rotation ticks, each row followed by its count of ticks
The counts run from 0 to 240.
[ 1.28,  1.95, -0.52,  0.44,  2.19,  0.36, -0.28, -1.31, -1.64, -1.52,
 -0.54, -0.41,  2.82, -0.39,  0.30,  0.11,  0.43, -0.06,  0.56, -1.75,
  0.85, -2.36, -0.96, -1.53, -1.42, -1.74, -0.86,  0.23, -3.08,  1.39,
 -1.21, -1.52,  0.03,  2.15,  1.24, -2.09,  0.84,  0.51,  1.36, -1.29,
 -1.53,  0.73,  0.75,  0.95,  0.11,  0.57, -0.06,  2.72, -0.69, -1.44,
  2.82,  0.29,  1.27,  0.66, -1.74, -1.45,  0.91,  1.04, -0.83,  0.32,
 -1.23,  1.35] : 29
[ 1.16,  1.12, -2.81, -0.06, -0.51,  0.27, -0.19,  0.96, -1.83,  1.32,
 -0.05, -1.08,  0.64,  1.04, -1.21,  3.12, -0.33,  0.45,  0.85, -0.78,
  0.59, -2.31, -1.76,  1.01,  2.57,  0.97,  0.15, -0.89, -1.88, -1.25,
 -1.05, -0.04,  2.69,  0.57, -2.26, -3.58,  0.54,  0.78, -0.60,  1.29,
  2.01, -1.11, -1.85, -2.05, -0.28, -0.44, -0.42,  0.26, -0.59, -1.99,
  0.47,  0.23,  0.82,  2.42, -0.41,  1.09,  2.15,  0.04, -0.29,  0.96,
  1.16, -1.00] : 181
[ 0.77, -0.83, -2.83, -0.77,  1.24, -0.89,  1.02, -1.38,  0.90, -0.66,
  0.43,  0.53,  2.79, -0.77, -1.22,  1.98, -0.21, -1.32,  2.60, -0.76,
  0.85, -0.83,  0.79,  0.65, -0.40, -2.66, -0.29, -1.53, -0.52, -0.66,
 -1.73, -1.65, -2.34, -0.38,  0.00, -0.39, -0.55,  1.41, -0.18, -2.64,
 -1.26, -0.49,  0.14,  1.58,  0.60, -0.93, -2.01,  3.18, -1.61, -1.42,
  2.11,  1.34,  0.40,  1.60, -1.19, -1.19, -0.38,  0.20,  0.15,  0.12,
  2.00, -0.05] : 157
[ 1.07,  2.38, -0.64,  2.52,  0.76, -0.20, -1.56,  0.95, -4.19,  1.18,
 -0.97, -0.48,  0.01,  1.71,  0.77,  2.10, -0.48,  0.89,  1.81,  0.32,
  0.76, -1.25, -1.63,  1.07,  1.58,  0.32, -0.70, -0.70, -2.19,  0.44,
  0.00, -0.84,  1.66,  1.23,  0.12, -2.34,  1.34,  0.49,  0.41,  0.80,
  0.35,  0.67,  0.22, -2.38, -0.05,  1.06,  0.41,  1.50, -0.62, -1.24,
  2.37, -0.04, -0.04,  2.13, -0.52, -1.42,  1.72,  1.70, -1.22,  0.03,
 -1.38, -0.96] : 197
[-0.76,  0.55, -0.63, -0.18,  0.86, -0.53, -1.55,  0.01, -1.07,  1.49,
  0.52, -0.93,  0.98,  1.21,  1.20,  2.03, -0.74, -0.32,  1.56, -0.60,
 -1.59, -0.51, -1.16, -1.44, -0.58, -1.66, -2.37, -1.02, -1.84,  2.52,
  0.90, -2.52, -0.38, -1.20, -1.64, -0.88,  2.25,  0.35,  0.60,  0.93,
  2.23, -1.72, -1.29, -1.55,  3.37, -0.14, -0.51,  1.72,  0.79,  0.07,
 -0.03,  0.53, -2.70, -1.02,  0.23,  0.28, -0.53,  0.16, -2.50, -1.04,
 -1.38, -0.63] : 230
[ 1.12,  0.16, -1.50, -1.00, -2.09, -0.35,  0.72, -0.34, -1.49, -0.11,
  2.70,  0.17,  4.20,  1.02, -1.46,  2.83, -1.08,  0.80,  1.39, -0.95,
  2.37, -1.23,  0.37,  1.42,  0.01,  1.01, -1.16, -1.05, -1.47, -0.63,
 -2.31, -0.49,  1.75, -0.30, -1.99, -1.73, -1.04,  1.81, -0.49, -0.91,
  0.65, -0.29, -0.13,  0.59,  0.20, -1.85, -1.56, -0.04, -0.64, -1.79,
 -0.91,  0.54,  0.99,  2.15, -0.62, -0.64,  1.69,  1.25, -0.39,  0.88,
  1.44, -1.33] : 172
[-1.15, -0.11, -1.94, -0.95,  2.11, -1.30, -0.31, -0.73, -0.03,  1.03,
 -0.81,  0.11,  0.75, -1.04, -0.53,  1.43, -1.19,  1.02, -1.98, -1.23,
 -0.56, -3.06, -0.27,  0.58, -2.06, -1.28,  0.04, -1.75, -0.28, -0.41,
 -2.92, -1.71,  1.94, -0.83, -0.67, -2.75, -0.35,  1.17, -1.19, -1.53,
 -1.36, -2.20, -0.43,  0.15,  1.51, -1.03,  0.84,  2.93, -1.87, -2.24,
 -1.30,  2.32,  0.42,  0.88, -1.03, -0.73, -0.61, -0.85, -1.29, -0.61,
 -0.40,  1.69] : 7
[ 0.67,  0.06, -3.07, -2.62,  0.46,  0.65, -0.55, -0.22,  0.51, -0.23,
 -0.80, -2.50,  0.69, -0.48, -0.37,  3.13, -0.52, -0.89,  1.11, -2.05,
 -2.66, -2.25, -0.91, -0.59,  0.78, -1.40, -0.78, -0.81, -1.95,  1.04,
 -0.50, -1.02,  0.14,  1.82, -2.54, -2.31,  1.04,  1.25,  0.78,  1.01,
  1.06,  0.32, -2.19, -0.24,  1.37, -0.45, -1.63,  1.26,  1.85, -1.06,
  0.00,  1.12, -1.22,  0.48, -0.39,  1.18,  0.24, -1.13, -1.51,  1.30,
 -0.08, -0.25] : 138
[-0.53, -0.45, -2.16, -0.69, -0.54, -0.09, -0.12,  0.02,  1.20, -0.62,
  1.75,  0.37,  3.02,  1.10, -0.48,  1.72, -0.40, -0.68,  1.15, -1.76,
 -0.44, -0.94,  0.75, -1.29, -0.54, -1.31, -2.65, -0.92, -1.07,  2.43,
 -1.64, -1.10, -0.57, -1.35, -2.81, -0.64,  0.77,  0.78,  0.74, -0.25,
  1.42, -1.75,  1.81,  0.84,  3.21, -3.02, -2.26,  1.20, -0.06, -1.91,
 -0.43,  2.04,  0.24,  0.08, -0.38, -0.75, -0.01,  0.49, -0.10,  1.20,
  1.03, -1.14] : 43
[ 0.79,  1.24, -0.46,  0.38,  2.70, -0.93, -0.61,  0.31, -3.69,  2.37,
 -1.24, -0.37,  0.89,  0.15,  0.44,  0.95, -0.84,  1.50, -0.86,  0.30,
  0.92, -2.71, -1.12, -0.14, -1.29, -0.51, -0.11, -1.10, -1.72, -0.98,
 -0.10, -1.49,  1.55, -0.58,  0.17, -2.24,  1.05,  0.18, -1.41, -0.88,
  0.15, -1.09, -1.31, -2.03,  0.03,  1.68,  2.83,  1.94, -1.77, -1.41,
  0.44,  0.31, -1.08,  1.41, -0.15, -0.17,  0.37, -0.77, -1.86, -2.54,
 -0.40,  1.80] : 99
[ 0.15, -0.69, -2.20, -2.31, -0.90, -0.90, -0.18, -0.45,  1.24,  0.18,
  0.20, -1.62,  1.31,  0.62, -0.31,  3.13, -0.64, -1.28,  1.12, -1.87,
 -1.95, -1.37, -0.69,  0.21,  0.22, -1.02, -1.85, -1.60, -0.79,  1.66,
 -0.90, -2.43, -0.26, -0.17, -2.61, -2.14,  1.54,  1.33,  1.19,  0.13,
  1.28, -0.53, -1.35,  0.01,  2.85, -1.34, -2.06,  1.56,  1.45, -0.78,
 -0.88,  1.68, -1.73, -0.13, -0.13,  0.23, -0.64, -0.61, -1.67,  1.18,
 -0.21, -0.41] : 139
[ 0.73,  1.60, -0.61,  0.76,  2.68, -0.65, -0.91,  0.28, -1.59, -0.07,
 -1.62, -1.15, -0.06, -0.22,  0.47,  0.70,  0.93, -0.03,  0.13, -0.66,
 -0.60, -2.67, -1.06, -1.35, -0.26, -1.38, -0.69, -0.80, -2.64,  1.52,
 -0.65, -2.40,  0.84,  2.35,  1.43, -2.78,  2.40,  0.59,  1.52, -0.10,
 -0.71, -0.69, -1.08, -0.71,  0.56,  1.30,  0.90,  4.02, -0.62, -0.37,
  2.26,  0.05,  0.06,  0.91, -0.74, -0.96,  0.02, -0.70, -2.06, -0.61,
 -2.07,  1.14] : 19
[ 0.75,  0.04, -3.09, -0.27, -1.16, -0.55, -0.41,  1.20, -1.25,  1.27,
  1.24,  0.07,  1.55,  1.74, -1.25,  2.91, -0.65,  0.37,  0.97, -0.18,
  0.23, -0.89, -0.48,  1.83,  1.86,  0.99, -0.28, -1.45, -0.63, -0.74,
 -1.75, -0.95,  2.14, -0.69, -2.61, -2.34, -0.18,  1.60, -1.40,  0.67,
  1.24, -1.51, -1.04, -1.06,  1.18, -1.33, -1.11,  0.59, -0.61, -1.73,
 -1.21,  1.46,  0.14,  1.99, -0.35, -0.82,  1.47,  0.72, -0.49,  0.58,
  0.94, -1.87] : 182
[ 0.38,  0.24, -3.60, -0.23,  3.24, -0.88,  0.24,  0.29, -0.40,  1.44,
  0.40, -1.05,  1.74, -0.58, -0.15,  0.94,  0.37, -0.68,  2.81, -0.25,
  1.59, -0.92,  0.23, -1.31,  0.42, -2.02,  0.12, -0.72, -1.11, -0.79,
 -0.46, -1.51, -2.53, -2.07, -0.87, -0.38,  0.26, -0.24, -0.96, -1.21,
 -0.39, -2.29, -0.11, -1.39,  0.17,  0.41,  0.35,  2.99, -2.02, -1.95,
  1.88,  1.66,  0.25,  1.29, -0.68,  0.23, -0.02, -0.74,  0.55, -0.97,
  2.18, -0.13] : 61
[ 0.82, -0.17, -3.34, -2.17,  2.92, -0.24,  0.53, -0.85,  0.71,  0.47,
 -0.79, -2.15,  2.06, -1.71, -1.04,  1.92,  0.27, -1.87,  1.83, -1.63,
 -0.06, -1.67,  0.11, -0.23, -0.13, -2.20,  0.71, -0.78, -1.15, -1.17,
 -0.83, -2.03, -1.66,  0.39, -0.92, -1.73, -0.20,  0.82, -0.45, -1.06,
 -1.44,  0.24, -1.25,  0.79,  0.73,  0.10, -1.28,  3.44, -0.68, -1.42,
  1.17,  1.62, -0.95,  1.03, -1.44, -0.11, -0.85, -1.35, -0.50,  0.90,
  0.77,  1.40] : 147
[ 1.97,  0.64,  0.19, -0.31, -1.80, -0.84,  0.94, -0.73, -0.99, -1.13,
  2.02,  0.60,  3.57,  1.06, -1.20,  2.41,  0.05,  0.04,  3.11, -0.47,
  2.45, -0.12,  0.85,  0.80, -0.10, -0.02, -2.55, -0.71, -1.93,  0.43,
 -0.97, -1.84, -0.72, -0.23, -0.05, -0.09,  0.98,  2.77,  1.10, -1.42,
  0.39, -0.51, -0.54,  0.50,  0.75, -0.64, -2.71,  1.62, -0.59, -0.28,
  1.68, -0.72, -0.12,  1.42, -0.53, -0.84,  1.14,  2.23, -0.97,  0.09,
  0.43, -1.74] : 161
[ 0.34,  0.59, -2.32,  1.72,  0.80, -1.56, -1.26, -0.23, -2.88,  1.29,
 -0.28,  0.28,  1.58,  1.88,  0.59,  1.10, -2.45, -0.20,  1.43, -0.03,
  1.03, -0.08, -1.43,  2.63, -0.07,  0.70,  0.26, -1.61,  0.22,  0.53,
 -1.37, -1.97,  1.80, -0.62, -0.35, -1.23, -1.39,  1.07, -1.02, -0.56,
 -1.18,  0.88,  1.45, -0.64,  0.85, -0.83, -1.19,  1.82, -0.39, -2.31,
 -0.16,  1.22, -1.11,  2.38, -0.86, -3.89,  0.66,  2.60, -0.39,  1.77,
 -0.93, -1.00] : 199
[-0.20,  0.23, -3.86, -1.27,  2.35,  1.25,  0.10, -0.18,  0.35,  0.45,
  0.11, -2.00,  1.90, -0.79, -1.07,  1.41,  0.08, -1.36,  1.35, -1.99,
 -0.71, -1.88, -0.67, -1.86,  1.40, -2.02, -0.17, -0.49, -2.05, -0.28,
 -0.45, -0.21, -1.28, -0.14, -2.85, -2.02,  0.53, -0.48, -0.12,  0.07,
  1.30, -1.65,  0.32, -1.03,  1.33, -0.23,  0.01,  1.54, -0.53, -2.73,
  1.29,  1.89,  0.80,  0.53, -0.58,  1.10,  0.39, -2.27,  0.81,  0.15,
  2.01,  0.55] : 51
[-0.61,  0.58, -1.28,  1.06,  3.22, -0.50, -1.15,  0.26, -2.28,  2.48,
 -2.64,  0.24, -1.78,  0.55,  1.70,  2.32, -0.64,  0.37,  0.38,  0.06,
 -1.72, -1.93, -0.93,  0.37, -0.33, -2.87, -0.31, -2.34,  0.01,  0.40,
 -0.26, -1.61,  0.30, -0.30, -0.22, -2.35,  1.73,  0.00, -0.34, -0.79,
  0.03, -0.52, -1.16, -2.75,  0.07,  0.92,  1.06,  2.68, -0.53, -1.27,
  1.02,  1.79, -0.54,  1.03, -0.20, -0.35, -0.65, -0.12, -1.61, -1.72,
 -0.53,  0.95] : 105
[-1.05,  0.07, -2.39, -1.63,  3.51, -0.45, -1.33, -0.76, -0.63,  1.56,
 -0.74, -1.19,  2.47, -0.68,  1.02,  0.30, -2.31, -0.13, -0.27, -1.32,
 -0.52, -1.79, -1.56, -1.20, -1.47, -1.77,  0.19, -1.16, -0.95,  0.86,
 -0.94, -2.09,  0.33, -1.62, -2.27, -1.11, -1.03, -0.49, -1.41, -0.44,
 -0.41, -0.60,  0.39,  0.20,  2.27, -0.51,  0.42,  2.15, -0.03, -2.18,
 -0.73,  2.10, -1.96, -0.43, -0.88, -0.85, -1.20, -0.68, -1.09,  0.22,
 -0.25,  1.45] : 227
[ 0.29,  0.13, -1.77, -0.61, -0.60,  1.03,  0.16, -0.41, -0.14, -1.86,
  0.57,  0.19,  0.95,  0.67, -1.69,  4.38, -0.01, -0.61,  2.97, -0.45,
  0.66, -0.93,  0.29,  1.18,  2.06, -1.32, -0.82, -1.12, -1.09, -0.24,
 -0.86,  0.66, -0.43,  1.57, -1.55, -1.84,  0.57,  0.86,  1.09, -0.57,
  1.48,  0.56, -0.78, -0.49, -0.56, -1.36, -3.04,  0.67,  0.70, -2.45,
  1.78,  1.50,  1.62,  2.37, -0.86,  0.43,  1.20,  1.20, -0.42,  1.15,
  2.22, -1.52] : 165
[ 0.90,  1.48, -0.54,  0.99,  0.35, -0.90, -1.15,  0.15, -1.49, -0.15,
 -1.25, -0.78, -0.51,  0.83,  0.36,  1.83,  0.34, -0.13,  1.34, -1.02,
 -0.82, -2.13, -1.75,  0.03,  0.52, -0.95, -1.63, -0.19, -2.67,  1.81,
 -0.18, -2.04,  1.42,  2.58,  0.82, -3.12,  2.67,  1.51,  1.88,  0.74,
  0.04, -0.08, -1.37, -0.51,  1.46,  0.38, -0.25,  3.07,  0.18, -0.09,
  2.25, -0.22, -1.02,  1.09, -0.65, -1.30,  0.71,  0.73, -2.42,  0.11,
 -3.08, -0.19] : 20
[-0.27, -0.78, -1.92, -0.10,  2.43, -1.97, -1.32, -0.24, -2.15,  2.61,
 -1.45,  0.30,  0.84,  1.21,  1.09,  0.89, -2.77,  0.34, -0.47, -0.42,
  0.03, -1.29, -0.30,  1.99, -1.58, -0.42,  0.55, -2.16,  0.76, -0.40,
 -1.66, -2.68,  1.25, -1.73, -1.16, -1.49, -1.05,  0.63, -2.22, -1.10,
 -1.27, -0.11, -0.70, -0.40,  0.97, -0.37,  0.38,  2.23, -0.93, -1.45,
 -1.53,  1.55, -2.10,  1.47, -0.70, -2.62, -0.81,  0.54, -1.19, -0.49,
 -0.62,  0.88] : 103
[ 1.43,  1.18, -0.47, -0.21,  0.86, -0.12,  0.09, -0.24, -4.13,  0.98,
  1.33,  0.76,  3.78,  0.63,  0.80,  1.30, -1.06,  2.36,  0.43, -0.01,
  3.09, -1.52,  0.31,  0.00, -1.91, -0.87, -0.42, -1.00, -1.25, -1.05,
 -1.04, -0.12,  0.87, -1.85, -0.72, -0.65, -1.00,  0.60, -1.68, -2.12,
  0.20, -0.06,  0.46, -0.94, -1.41,  0.38,  0.61, -0.23, -1.57, -2.59,
  0.55,  0.39,  0.69,  1.93, -1.46, -0.22,  1.65,  1.39, -0.41, -0.68,
  1.53,  0.81] : 82
[ 0.61,  1.38, -0.91,  0.27,  3.50, -0.24, -0.86, -0.72, -3.40,  0.53,
 -2.52, -0.76,  0.16,  0.12,  1.74,  1.89, -1.26,  0.48,  0.22, -0.90,
 -0.49, -2.44, -1.43,  0.48, -0.55, -1.78,  1.11, -0.72, -1.30,  0.06,
 -0.58, -1.20,  0.93,  1.96,  1.04, -3.06,  0.03, -0.03, -0.31, -0.53,
 -1.34,  1.51, -1.33, -1.22, -0.76,  1.49,  0.90,  1.51,  0.42, -1.45,
  1.60,  0.76, -1.52,  1.73, -1.33, -1.61,  0.01,  0.86, -1.38, -0.02,
 -1.34,  2.01] : 110
[ 1.24,  1.40, -2.34, -1.64,  1.53,  1.67, -0.07, -1.08, -0.47, -1.97,
 -0.16, -1.71,  3.74, -1.09, -0.21,  1.17, -0.15, -0.51,  0.56, -2.58,
 -0.17, -2.74, -0.86, -2.14, -0.51, -1.47,  0.42,  0.16, -3.48,  0.82,
 -1.13,  0.20, -0.10,  1.56, -1.90, -2.53, -0.33, -0.23,  0.60, -0.38,
 -0.26,  0.44,  0.71,  0.87,  0.47, -0.86, -0.62,  0.42,  0.23, -2.57,
  1.43,  1.72,  1.13,  1.03, -1.84, -0.30,  0.82, -0.22,  0.21,  1.38,
  0.64,  0.96] : 40
[ 1.68, -0.57, -1.04, -0.54, -0.06, -1.97,  1.00, -0.62,  0.32, -0.06,
  1.20, -0.34,  3.10, -0.06, -0.71,  1.04, -0.28, -1.00,  2.40, -0.72,
  1.57, -0.66,  0.71, -0.28, -0.79, -1.33, -2.11, -1.00, -1.79,  0.78,
 -1.16, -3.44, -2.06, -1.28,  0.39,  0.14,  1.32,  2.68,  0.15, -1.61,
 -0.60, -1.52, -0.81,  1.01,  1.86, -0.50, -2.09,  3.57, -1.62,  0.58,
  1.48, -0.28, -1.47,  0.53, -0.58, -1.36, -0.06,  0.42, -1.39, -0.36,
 -0.11, -0.24] : 151
